Each row is a point on a hilly landscape, with its height.
supin h=82: [ 18  27  10  -7 -18 -10  -2 -16  61  28  44   1  22 -34  15 -18  -4  -1
  19  27]
lun h=81: [  0 -25 -37   0  35  -5  27 -27 -42 -46 -37 -23   6  18  -5  18  22 -18
 -17 -26]
tunet h=84: [  6 -23 -41   3  35 -14  27 -35 -18 -65 -37 -11  27  16  -3  12  14 -27
   2 -19]
fiza h=76: [ 30  23  -1 -10  -7 -18  -3 -16  53  20  41  -2  24 -28  17 -27   0  -3
  22  21]
boz h=52: [ 10  -4  11  -1   8  -3 -17  12  14   8  13   1  -3  -2   0  -7  -2   8
   7   7]
kipi h=78: [  7 -21 -24  -3  29  -8  -3 -34  14 -59 -34  -7  22   3 -17   2   8 -30
   9 -23]
pom h=80: [ 43  25 -24   1   3 -15  29 -12  22  14  33 -20  12   3  27 -35   7   7
  18  19]
vivi h=79: [  0  24  30  -8 -20  -1 -16   5  67  12  36  12  -2 -23   9  -1 -16   5
  21  22]
rez h=86: [  5  30  23   0 -32  11   3 -10  51  54  47   4  24 -39  13 -12  -6   6
  15  41]
kem h=35: [-29 -24   3   6  -1  12 -15  20 -47  -9 -45   5 -21  17 -12  14   5  -7
 -34 -22]
musus h=67: [ 25  12   4  -3   0  -3  -2  -1  28  27  35  -7  11 -15  10 -23   3  11
  15  17]
mag h=83: [ 36  -7 -14  -7  23  -6 -11 -38  39 -63  -8  -8  35   6 -14 -11   3 -25
  34 -14]
kimo h=68: [-23 -27  -8   5  16   1 -16  -7 -27 -33 -56   6 -13  15  -9  17   7 -22
 -15 -22]
neb h=79: [ 20 -19 -33   1  21  -7  28 -27  -5 -58 -14 -16  32  23   7  -5  15 -17
   7 -12]
pemuk h=88: [  8 -22 -41   3  37 -17  31 -38 -20 -68 -39 -11  28  19  -4  14  15 -28
   2 -18]
fimod h=76: [ 40  18 -24   0   6 -11  26 -12  16   8  30 -20  11   6  23 -30  10   8
  14  12]
silu h=78: [-14  32  50   3 -46  32 -10  21  30  54  31  19  -9 -24   0   6 -22  21
  12  39]
vem h=88: [ -9 -22 -31   7   4   6  31   1 -59  -5 -13 -29  -5  25   0   2  28  -1
 -38 -28]
kas h=65: [  4 -10  -8   0   9  -3   5   6 -18  16  12  -8   1   9   5  -6  10   7
  -7  -4]
tiba h=65: [-10  10  32  -6   1  -3 -40  19  59 -22  -7  16 -32  -4 -14  12 -23   1
  20   0]
bana h=54: [  9 -11   3  -3  14  -7 -18   4  16 -10   0  -3   2  -1  -3  -6   1   0
   6  -2]
Lise h=48: [-13 -18   3  -1   8  -3 -20   7  -1 -17 -27   4  -7   5  -5   4   1 -10
  -8 -10]
zotu h=85: [  1  31  26  -2 -34  10  -1  -7  56  45  45   7  17 -37  12  -9  -8   6
  16  38]
tid h=91: [-53  22  48  -3 -35  24   2  32 -42  55  10  34 -35 -26 -22  47 -32  33
 -31  13]
Gop h=16: [-19 -30  -5   8  10   7 -12   6 -50 -16 -51   1 -17  20  -7  15  10 -13
 -28 -22]
Safim h=32: [ -2 -24 -24  -1  17  -5  14  -6 -23 -21 -12 -18  12  13   4  -1  17  -8
 -18 -19]
pemub h=76: [-21 -10  14  13 -11   8   2  19 -59  48  -2  10 -13   8  -7  11  -2  13
 -24  -2]
Temo h=59: [-30 -24   0   1   5   3 -21   5 -20 -29 -53  10 -18  12 -10  17   1 -18
 -16 -20]
zed h=66: [-35 -17   4   2   1  15 -20  13 -44 -30 -59  13 -35  17 -11  23   1  -8
 -25 -28]
vob h=75: [  1   9   8   7 -12   7  14   4 -30  57  25   1  -4   2   8  -7   4  18
  -3  10]
Lim h=76: [ 40  -6 -18  -5  23  -8   1 -27  33 -55   1 -12  37   9  -4 -13   4 -16
  31  -5]
foli h=78: [-13 -29 -21   5  30  -2  -4 -24 -29 -42 -55   1  -3  13 -10  19  13 -27
  -9 -25]
vodap h=33: [-50  -6  21  -3 -21  21 -16  37 -43   0 -35  17 -34   3 -25  26 -11  10
 -40 -18]
Kad h=30: [-53  -4  27  -5 -19  12 -27  35  -7   0 -24  28 -41  -6 -25  35 -24   6
 -24 -14]
Zivus h=88: [ 44  -9 -24   0  19  -2  17 -32  23 -70  -7 -16  46  21   1 -14   5 -21
  35  -3]
Tis h=69: [ 35  15 -13  -4   6 -11  10  -7  28  15  36 -13  15  -8  17 -30   5   9
  18  15]
puzov h=76: [ 24 -16 -30   1  21  -6  21 -25   3 -58 -10 -16  33  19   4  -8  12 -17
  12 -10]
mimiz h=99: [-13   3 -14  17 -20  10  37   5 -65  53  12  -2  -9  13   8  -4  15  12
 -21  -7]
Riti h=38: [ -6  -6  17  -1   3   0 -22  20   6  10   2   6 -13   1  -5   2  -7  10
   1   5]
Fudup h=79: [-21  34  57   0 -47  39  -9  27  18  53  28  24 -20 -25  -9  17 -29  27
   4  34]
Ved h=28: [-19 -11  16   1   0   1 -21  23 -14  13  -9  10 -17   3  -7   9  -6   8
 -10  -1]
Maru h=66: [ 39   0 -12  -6  22 -16  -2 -13  34 -24  21 -11  22  -3   5 -20   2   0
  25   3]
moma h=76: [ 31  27 -10   1  -7  -3  22 -11  23  37  44 -17  14 -14  19 -34   7  12
  15  22]
negik h=67: [ -4  18  38  -2 -19  11 -21  19  42  24  26  12  -8 -17   1   1 -17  16
  16  25]
Dovu h=92: [-55 -13  13  -3 -12  12 -35   8  -8 -44 -64  30 -51   7 -21  32 -12 -15
 -15 -36]
Magu h=20: [-28 -15  12   0  -2   3 -22  24 -16   0 -24  11 -20   7  -9  14  -5   0
 -17  -8]
Bita h=81: [ 50  28 -23  -3   4 -28  16 -17  42   4  32 -10  25  -6  26 -35  -1  -5
  31  23]
gipuf h=79: [ 23  27  -1  -1 -14  -7  11 -18  41  43  48 -11  28 -32  18 -31   2   4
  18  31]
lor h=73: [ 36  20  -7 -10   3 -22  -2 -14  49  11  39  -4  25 -20  18 -29   1  -2
  25  17]
lalo h=78: [-55 -12  15  -4 -20  16 -33  21 -14 -30 -55  29 -49   4 -24  30 -13  -9
 -29 -34]
bamon h=39: [-54  -9  20  -5 -18  11 -29  30  -6 -15 -38  25 -40  -1 -22  29 -17  -2
 -25 -21]
sapid h=80: [ 47  30 -24  -1   3 -25  21 -15  37  11  34 -13  23  -5  26 -38   2  -1
  26  24]
Subud h=88: [-51  21  47  -3 -35  24   2  33 -38  54  11  33 -34 -25 -20  45 -32  33
 -30  14]
koz h=83: [ 53  25 -27  -2   8 -28  19 -18  39  -6  27  -9  26  -1  25 -31  -2  -5
  35  21]
Vubiv h=83: [  2   8 -21   3  -5  -2  36  -2 -36  42  26 -11  -2   8  16 -12  19  13
 -10  -4]
Pemu h=67: [ -3 -18 -19   0   9  -3  15   3 -31   3   1 -15   4  14   8  -5  17  -1
 -18 -15]
resas h=78: [-23  32  57   0 -45  39 -13  29  26  48  28  25 -21 -25 -12  19 -31  24
   5  31]
fut h=77: [ -7   9  20  10 -19  11   9   8 -40  68  20  10  -7  -1   4   1  -2  20
  -6  12]
kud h=90: [ -6 -24 -31   6  15   4  26  -5 -62 -16 -24 -33  -8  24  -4   9  27  -3
 -38 -28]
Gidaz h=75: [-43   7  34   3 -23  16  -2  31 -47  46   1  23 -26 -10 -17  31 -21  27
 -27   6]
zib h=81: [ 51   4 -23  -4  21 -16  12 -23  32 -43  14 -11  36  11   8 -17   0  -8
  41   6]
tenar h=82: [  3  29  28   2 -34  14   0  -4  45  53  43   7  17 -35  11 -11  -7  10
  16  38]
nolin h=47: [-16   0  25   2  -8   6 -14  25 -18  34   6  13 -16  -1  -5  11 -11  18
  -6   8]
lites h=72: [-46  -9  19   7 -22  26  -9  39 -63   2 -35  12 -32   7 -27  23  -6  14
 -47 -21]
ridog h=1: [-45  -5  24  -3 -14   9 -22  34 -19   5 -24  20 -33   0 -18  27 -17   9
 -22  -8]
Luruz h=90: [ 50  34 -27   0   0 -30  25 -17  40   9  32 -13  25  -6  30 -39  -1  -7
  29  30]
tenoz h=44: [-19   1  28  -3  -3   2 -33  26  27  -6 -10  14 -27  -3 -12  12 -19   7
   5   3]
vog h=81: [ 21  29  -3   4 -11   9  30  -8  -1  54  45 -19   8  -9  15 -28   9  20
  10  17]
bazu h=65: [ 32   0  -8  -6  18 -14  -3  -5  29  -8  26 -11  16  -5   6 -20   3   5
  18   3]
rezap h=53: [-22  14  47  -1 -17  14 -31  32  35  14  11  18 -30 -12 -15  19 -28  17
   7  16]
rupam h=80: [-13 -26  -8  10  23   9 -12 -13 -50 -35 -63   4 -21  21  -7  24  10 -20
 -15 -26]
kote h=77: [ 41  26 -17  -6  -1 -24  11 -15  43  15  36 -10  25 -17  24 -37   1  -3
  25  23]
fiv h=97: [-13   5 -13  16 -19   7  37   4 -63  56  14  -1  -9  12   9  -3  15  14
 -18  -5]
niti h=90: [ 48  -3 -20  -6  24  -8   4 -30  33 -63   2 -10  44  12   0 -13  -1 -19
  46  -3]
med h=77: [  8  -4 -30  -3   5  -6  33  -7 -22   3  15 -22   8  16  19 -13  20   3
 -12 -11]
valoz h=75: [-13  -8   3  10  -7   3   8  12 -49  45   5   3  -9  12   2   3   8  12
 -18  -2]
mubi h=74: [-49 -15   9  -4  -6   5 -31   9  -3 -39 -60  21 -35   7 -15  25  -8 -16
 -12 -24]
povur h=59: [ -8 -18  -2   2   7  -3  -4  12 -28  14  -3  -2  -3  10   1   0   8   3
 -15  -7]
Lefub h=25: [-25  -8  19   0  -4   4 -18  27 -19  17  -9  12 -20   3  -8  14  -9   9
 -14  -1]
voba h=75: [ 33  26 -10  -4  -8 -13  11 -15  38  29  42 -12  22 -22  21 -36   3   3
  19  27]
Sufu h=62: [ 23  12   8  -8   4 -13 -15  -2  49   5  36   1  12 -17   7 -16  -4   4
  22  12]
zusu h=57: [-11 -31 -13   9  12   7  -1   3 -53 -12 -41 -10 -10  23  -7  12  15 -11
 -32 -23]
feke h=0: [ 25   6   5 -14  19 -20 -24 -13  58 -29  21   3   8  -9  -5  -9  -7  -3
  32  -5]
mosot h=74: [-10  20  41  -3 -22   9 -23  18  56  15  26  15 -13 -16   2   6 -22  11
  18  24]
labon h=80: [ -2 -26 -36   2  37  -4  20 -29 -39 -48 -43 -18   5  14  -7  19  20 -22
 -15 -26]
lutol h=28: [-21 -16  12   1   2   1 -19  22 -18   5 -17   9 -16   7  -7  11  -4   3
 -14  -5]
Kov h=85: [-20 -13   7  20 -15  13  11  17 -73  47  -7   6 -14  13  -9   8   4   9
 -31  -6]
Kofub h=88: [  0 -22 -36   2  36   0  26 -28 -53 -45 -40 -26  -3  19  -7  22  26 -15
 -20 -29]
gutub h=76: [ 43  -5 -20  -3  21  -9  11 -22  25 -50   6 -16  34  12   5 -17   5 -10
  28  -1]
Vurep h=67: [ -9 -25 -14  -1  19  -6 -13 -14   0 -39 -37  -1   7   6  -9   6   8 -23
  -5 -19]
lomek h=80: [ 12 -23 -36   0  30 -10  20 -34  -3 -64 -31 -11  33  14  -4   5  13 -27
   8 -16]
Rupe h=53: [  9 -17 -19  -4  17  -7   8  -5  -6 -16   2 -16  13   8   5  -8  13  -4
  -7 -11]
papu h=69: [ 20  19  11 -13  -5 -18 -13  -9  64   4  40   4  12 -23   9 -14  -7  -3
  25  11]
Which row is at the bottom of the valley that each row below runs down into?
zotu  drains to ridog
boz  drains to ridog
med  drains to Safim
kem  drains to Gop
Pemu  drains to Safim
Lise  drains to ridog
zusu  drains to Gop
Maru  drains to feke
rupam  drains to Gop
